Rotation paths and how fast each direction turns (degrees each step)
Each turn is a multiple of 5 degrees from 10 to 175, or 0.
Each row of a path follows its step; steps can be skipped.

step 4: [1.25, 0.20, -1.29, -0.88, -0.98, 4.10, 0.20, 2.25, 2.54, 1.07, -0.75, 3.45, 3.43, 0.31, 4.91, 1.17, 1.06, 0.63, -2.23, -3.94, 0.63, 1.40, 1.95, 3.06, 1.51, -1.71, 3.75, -0.30, -0.16, -0.07, -0.46, -0.67, -0.77, 1.34, 4.03, -0.86, 2.91, -1.88, 2.37, 2.25, 0.51, -1.40, 0.26, 0.12, 1.50, -1.29, -1.16, 0.51, 1.82]
step 9: [0.35, -1.03, -0.02, 2.05, -0.93, 1.47, 2.68, 2.16, -1.50, 1.08, 3.71, 1.49, 2.10, -1.83, 0.46, -1.01, 2.70, 4.44, -2.36, -0.13, 0.68, 0.67, -0.50, 0.94, -0.82, -3.79, -3.42, 2.52, -1.72, -0.77, 1.47, 4.01, 1.54, -0.42, 0.08, 1.11, 0.46, 3.59, 0.53, 2.03, 2.14, -2.20, -2.43, 2.25, -2.77, -1.69, 0.56, 1.86, 0.48]
step 11: [-0.72, -2.77, 0.27, -0.13, 2.65, -1.34, -0.51, -0.45, -1.69, -0.95, -1.82, -2.24, 2.33, 0.11, -1.22, -1.49, 0.42, -1.15, -0.50, 2.22, 0.45, -3.30, 2.79, -2.98, -0.11, -2.70, 2.12, -2.26, -1.54, 3.02, -0.28, -0.83, 3.16, -1.52, 0.84, 1.73, 4.46, -0.33, 2.32, 1.33, 4.55, -0.51, 3.47, 1.43, -0.58, -0.07, 1.76, 2.39, 2.33]
step 15: [-2.60, -1.28, 1.35, -0.79, 2.01, -3.29, 0.07, 0.29, 4.11, -2.09, -1.83, -1.23, -1.02, 0.00, 2.77, 0.55, -1.90, 0.55, -2.48, -1.21, 3.25, 3.16, 0.60, 1.01, 2.07, -5.90, 3.60, 0.33, -1.10, -1.27, 2.62, -1.24, 1.64, -1.32, -1.30, 1.75, -0.90, 1.58, -1.45, -0.76, -0.55, 2.55, 0.66, -1.23, 1.27, -1.76, 0.14, 0.26, 2.86]
step 18: [-0.72, -2.27, -0.12, 0.16, -2.86, -2.60, 0.74, -0.83, -1.75, 0.38, 0.94, 0.39, -0.07, -0.01, 1.39, 0.99, 1.94, -1.90, -2.74, 0.45, 5.21, 2.00, -0.56, 3.17, -0.18, -0.72, 1.96, -2.59, -0.34, -0.30, 0.47, 1.31, 0.60, -2.84, -0.35, -0.60, 4.02, 2.04, -2.88, -2.52, -1.19, 5.57, -2.34, 0.51, 1.13, -3.11, 0.15, 1.61, 0.91]
step 19: [-4.47, 0.08, 3.10, 0.35, 1.68, 2.46, 0.33, -0.01, 0.52, -0.03, 0.36, 2.74, -1.23, -0.66, 1.60, -4.20, -2.17, 1.49, -2.53, -0.62, -0.67, -2.39, -0.39, 1.49, -2.35, 0.66, 6.01, 0.42, 0.20, 1.10, 0.23, -1.80, -1.99, -0.36, 2.11, -0.43, 3.92, -1.41, 3.44, 1.36, 2.02, 2.01, 1.51, -0.53, -0.89, 0.39, -0.66, 1.68, 1.77]
step 21: [-0.94, 3.61, 1.70, 1.54, -3.55, -0.54, 3.89, 1.13, -0.49, -0.09, -0.14, -0.58, -1.21, -0.08, 1.52, 0.01, 2.40, -3.73, -3.77, 1.74, -1.54, -1.48, 0.37, 3.50, 0.25, 0.21, 1.31, -0.38, 1.41, 2.42, 1.42, 2.40, 1.80, -1.72, 2.67, -0.99, 0.53, -0.88, -3.29, -3.67, 1.42, -0.63, -2.20, 3.19, 1.19, -2.43, -1.11, 1.18, -1.90]
Speeds:
[-0.74, 0.42, 1.00, -0.08, 0.43, -0.89, 0.31, 0.54, -0.27, 1.48, -0.61, 1.06, 1.08, -0.68, 0.31, -1.18, -0.36, 0.23, -0.01, 0.75, -0.38, 0.26, 0.68, -0.03, 0.13, 0.23, -0.57, -1.25, -0.20, 1.12, -0.32, 0.37, 0.18, -0.28, 0.18, -0.13, 0.07, -0.22, 0.77, 0.34, 0.16, -0.18, -0.49, 0.12, -0.06, 0.59, -0.07, 0.02, -0.89] -> 140
[0.58, 1.27, 0.86, 0.01, 0.05, 0.39, 1.22, -0.03, -0.49, -0.25, 0.49, -0.76, -0.60, 0.18, -0.60, -0.46, 0.06, -0.14, 0.10, 1.34, 1.04, -1.29, -0.59, -0.22, 0.70, 0.01, 0.40, 0.06, 0.05, 1.22, -0.76, -0.50, 0.35, 0.13, -0.19, -0.78, 0.18, -0.60, 0.16, -0.10, -0.40, 1.06, 0.45, -0.12, -0.15, -0.08, -0.16, -0.34, 0.07] -> 135
[-0.80, 0.04, 0.28, 0.10, 0.28, 0.11, 0.64, 0.27, -0.09, -0.15, -0.39, 0.72, 0.47, 0.30, -0.89, -0.49, 1.03, -0.52, 0.20, -0.93, -0.58, 0.58, -0.78, -0.59, 0.64, -0.42, 0.65, 0.35, -0.72, -0.18, -0.71, -0.51, -0.35, -0.41, 0.76, -1.04, 0.11, 0.40, -0.96, -0.74, -0.49, 0.15, -0.43, 0.79, 1.26, 0.67, 0.83, -0.36, 0.20] -> 130
[-0.18, -0.98, -0.61, 0.96, -0.04, 0.51, 0.81, -0.39, -0.67, 0.34, 0.38, -0.13, 0.59, -0.85, -0.58, -0.56, -0.34, -0.74, -0.35, -0.80, 0.42, 0.23, -0.34, -0.04, 0.17, 1.03, 0.20, -0.64, -0.16, -0.14, -0.71, -0.31, -0.74, -0.17, -0.51, 0.34, 1.99, -0.31, 0.10, 0.24, 0.19, -0.48, 0.65, 0.50, -0.59, -0.85, -0.57, -0.12, 0.20] -> 45
[-0.25, 0.46, 0.69, -0.48, 1.07, -0.26, -0.05, 0.31, 1.27, 0.27, 1.05, 0.51, 0.37, 0.45, -0.48, 0.19, 0.92, 0.92, -0.41, -1.04, -0.38, -0.79, 0.21, -0.61, 0.06, 0.20, 0.40, 0.38, 0.45, 0.07, 0.28, 0.18, -0.68, 0.98, -1.47, 0.17, 0.24, -0.49, 0.19, 0.12, 0.24, 0.09, -0.77, 0.66, -0.21, -0.48, -0.83, -0.71, 0.02] -> 145
[-0.81, -0.03, 0.24, -0.61, -0.08, 0.68, 0.90, 0.62, 0.40, -0.05, 0.35, 0.14, -0.30, 0.61, 0.00, 1.17, -0.95, -0.76, 1.15, 0.16, -0.19, -0.12, 0.28, 1.45, 0.59, 0.41, 0.51, -0.38, -0.42, 0.22, -0.54, 1.20, 0.31, 0.15, -0.35, 1.52, 0.39, 0.47, 0.06, -0.04, -0.62, 0.11, -0.57, 0.50, 0.46, 0.33, 0.14, -0.16, 0.37] -> 130
[-0.32, -0.29, 0.89, -0.76, -0.07, 0.58, -1.05, 0.44, 0.39, -0.64, -0.45, -0.14, 0.25, 0.18, 0.01, 0.00, -0.77, -0.45, 0.65, -0.49, 0.75, -0.07, 0.75, -0.47, 0.19, -0.77, 0.70, -0.39, -0.70, 0.23, 0.39, -0.93, -0.06, 0.51, 0.46, -0.38, 1.39, -0.09, -0.64, 0.05, 0.21, 0.12, -0.88, -1.10, -1.40, -0.08, 0.39, -0.18, -0.57] -> 95
[-0.62, -0.80, -0.26, 0.71, -0.68, 0.30, 0.29, 0.19, 0.89, -0.37, 0.59, 0.96, -0.70, 0.75, 0.04, -0.20, 1.16, -0.73, -1.27, 1.03, -0.06, -0.11, -0.19, 0.40, -0.72, 0.44, 0.05, -0.37, -0.20, -0.24, 0.06, 0.69, -0.34, 0.79, 1.37, -0.20, 0.10, -0.92, 0.18, 0.64, -0.27, 0.39, -0.34, -0.35, -0.61, 0.20, 0.26, -0.51, -0.57] -> 25
